In the rows, 128 means zero.
The rows of D fall into a few groups, which share some directions, and each row is roughly a mix of its group's hidden directions.
D (130 x 10):
[[128 135 109 111 110  99 125  86 104  79]
 [114  92 179 155 110 142 130 146 123 160]
 [136 104 143 156  75 132  93 127 130 157]
 [124  95 151 127  68 111 106 124 103 132]
 [135 166  85 103 144 110 118 105 126  90]
 [139 115  96 147  92 139  84 144  91 125]
 [ 97  91 181 110 132 101 132 141 139 119]
 [116 101 134 104 127  69 105 136 137  97]
 [155 118 114 120 124  68 100 157 124 109]
 [131 122 108 106 162 158 186 127 139 139]
 [153 133 158 137 131 105  66 126 116 109]
 [137 137 109 123  68 103 110 121  94 147]
 [113  98 144 136 104  79  96 155 145 116]
 [170 137 115 138  79 147 155 113 130 154]
 [152  84 134 124 140  85 104 145 115  97]
 [104 121 153 136 118 183 158  95 132 142]
 [119 108 145 143 145 146 138 168 159 176]
 [126 122 119 112 136  70  96 139 154  96]
 [145 168  97 113 120  91 100 150 129  98]
 [113 132 142 117 167 122 163 177 103 141]
 [138 161  92 102 145  98 108 111 136  89]
 [120 171 112 140 115 175 148 115 144 160]
 [117 112 167 154  98 124  76 135 112 139]
 [106 156 122 126 155 168 162 104 151 155]
 [111 105 132 136 113 168 159 102 157 166]
 [101 132 152 151 120 150 148 169 134 174]
 [149 171  80 113 144 113 117 123 123  94]
 [144 156 112 119 100  97 102 153  92  97]
 [110 136  94 138 170 127 132 152 175 106]
 [112 121 141 138 103 182 157  92 123 145]
 [ 94 108 169 104 139  89 129 134 159 113]
 [117 129  89 119 169 113 133 135 150  79]
 [125 101 147 155  74 122  91 127 127 149]
 [ 85 112 115 137 149 131 142 139 185 113]
 [161 123 174 136 109 121 109  83 141 148]
 [173 148 116 134  95 164 156 116 124 155]
 [135 128 137 149 130 158 136 166 153 183]
 [114 103 105 131 104 158 185 122 123 150]
 [ 91 115 146 117 179 134 159 138 134  98]
 [ 87 104 179 106 140 108 142 143 145 127]
 [128 156  81 108 140 107 114  99 148  93]
 [ 82 138 131 153 160 152 142 147 167 134]
 [106 128 135 135  86 175 148 103 114 156]
 [167 146  89 152 126 159 117 116  91 137]
 [132 144 113  94 166 130 164 106 110  91]
 [174 119 135 106  95 119 132 120  79 143]
 [135 125 109  92 176 126 145 104 121  88]
 [109 132 113 116 178  92 108 141 151  98]
 [148 102 116 119  74 136 157 113 106 156]
 [101 173 116 123 166 157 157 108 132 137]
 [105 138  77 122 117 137 139 171  95 123]
 [136  76 141 107 153 140  96  99 115 108]
 [146 160  91 113 152 108 117 128 100  85]
 [136 174  91 108 141 107 117 124 108  89]
 [126 157  94  95 155 101 122 107 135  90]
 [135 146 107  95 169 131 140 103 109  84]
 [138 122 156 122 139  89  79 120  89 122]
 [141 141 138 135  79 138 107 120  83 161]
 [158 135  97 129  92  89 103 156 146 118]
 [126 129 139 150 115 157 154 160 146 182]
 [ 77 136 112 116 130 134 126 174  93 112]
 [116  94 174 134  89 130 107  97 139 136]
 [124 134 120  96 151 129 149  94  94  81]
 [ 82 129 143 154 155 148 134 121 177 127]
 [ 96 109 169 133 136 174 143  95 132 130]
 [ 96 177 115 127 158 156 156 117 138 143]
 [127 115 160 155 115 150 128 162 141 180]
 [138 137 116 103 165 104 108 105 119  76]
 [ 83 133 144 145 157 133 112 104 167 100]
 [151 133 107 104 136 103 117  88 116  78]
 [139 161 150 127 116 115  91  72 128 134]
 [148 109 105 145  77 128  88 123 100 119]
 [140 147 110 107 138  98 116  97 111  74]
 [168 156  85 151 109 149 110 113 108 136]
 [159  93 136 126  91  94  91 138 123 109]
 [125 161 110 127 135 146 190 148 139 150]
 [ 82 125 136 121 183 120 128 160 139 122]
 [132 170 131 120 183 127 151 144 156 140]
 [161 163  73 148 130 152 123 113 125 130]
 [116 140 148 128 189 115 112 136 153  94]
 [139 117 115 128 109 133 105  73 175 122]
 [113  75 152 107 133  85 129 150 142 126]
 [ 84 150  92 133 150 143 133 168 113 111]
 [149 145 120 130 131 186 160 104 106 149]
 [156  74 137 128 111  94 104 146 118 110]
 [102 110 143 142 147 146 142 170 154 172]
 [163 102 131 130  98 103 103 151  90 105]
 [117 158 143 109 151  99 132  91 175 119]
 [156 125 111 125 154  79  99 158 129 103]
 [131 157 114 101 159 108 135 107 108  77]
 [140 164 111 141 139 183 147 100 109 137]
 [114 132 139  96 185 107 155 155 139 134]
 [ 86 124 121 134 171 130 136 127 169  93]
 [161 160  78 147 110 151 115 119 109 139]
 [126 127 151 146  74 151 158 127 106 159]
 [126 117 163 117  84  97 105  92 109 132]
 [138 174  78 109 153 116 127 121 133 101]
 [127 144  95  95 146 138 150  95 105  87]
 [103 129  94 137 172 134 149 136 165  98]
 [148 122 168 121 101 136 133  96  79 147]
 [168 135 155 120 114 134 135 118  71 152]
 [118 143 112 146 123 194 150 104 131 142]
 [ 89 134 146 127 146 177 163 110 144 141]
 [ 99 165 139 133 156 137 100 128  85 101]
 [138 168  78 111 150 110 118 119 139  96]
 [133 159  79 109 142 108 117 107 129  87]
 [171 127 177 132 138 115 112  90 145 137]
 [167 155  77 150 136 154 121 112 112 128]
 [121 106 129 118 184 100 102 145 159 114]
 [155 100  99 126 136  84 115 163 117 101]
 [126 151 102 103 158 146 187 124 127 120]
 [115 136 143 116 127  84  80 120 162 105]
 [143  89 170 149  99 146 125 143 134 164]
 [121 144  89 113 157 108 113 166 117  89]
 [151 112 113 122 118  72 105 165 132 108]
 [ 99 129 135 144 153 121 105 117 189 107]
 [ 82 129 136 113 162 132 139 173 108 106]
 [180 120 119 108  90 114 127 126  90 144]
 [137 152 166 121 150 107  78 121 109 104]
 [ 98 101 184 110 128  99 128 142 149 122]
 [108 145 134 123 185 126 126 120 112  80]
 [109  86 172 123 107 114 100 121  96 122]
 [163 145  79 127 132  89 107 152 121 117]
 [ 98 104 171 103 145  89 137 132 153 114]
 [116 150 105 128 163 161 172 134 162 132]
 [121 116 152 125  77 109  87 114  97 136]
 [120 177  90 119 147 107 111 119 124  90]
 [161 131 162 149 102 135 116 110 148 177]
 [ 82 122 118 140 157 134 135 151 179 114]
 [121 172  98 129 131 173 154  99 120 138]]
Here is one row of each group, with its name. Which group are the others in?
[101 140 146 114 175 140 167 113 161 128] : N
[137 145  99  97 145 118 151  94 111  82] : C
[128 129 148 153  92 177 140 117  96 154] : U
[135 175 104 141 128 121  74 137 107 117] : H

[124 127 142 119  88  83  79 120 139 116] : N
[ 88 139 118 123 127 122 196 140 131 133] : C
[167 152  91 121 130 133 176 126 154 139] : C
[157 135 122 131 114 185 150  98 125 156] : U
[148 153  72 128 133 135 172 134 146 135] : N
[104 151 121 127 152 160 163 128 180 130] : N
[100 153 118 154 158 130  99 119 174 106] : H
[160 154  66 103 131 126 143 133 127 114] : U
[115 144  98 101 173 122 171 127 137 105] : C
[102 119 102 128 171 124 147 132 169  92] : H
[131 101 154 121  76  93 106 104 121 120] : N
[ 85 120 119 115 182 107 122 148 148 110] : C
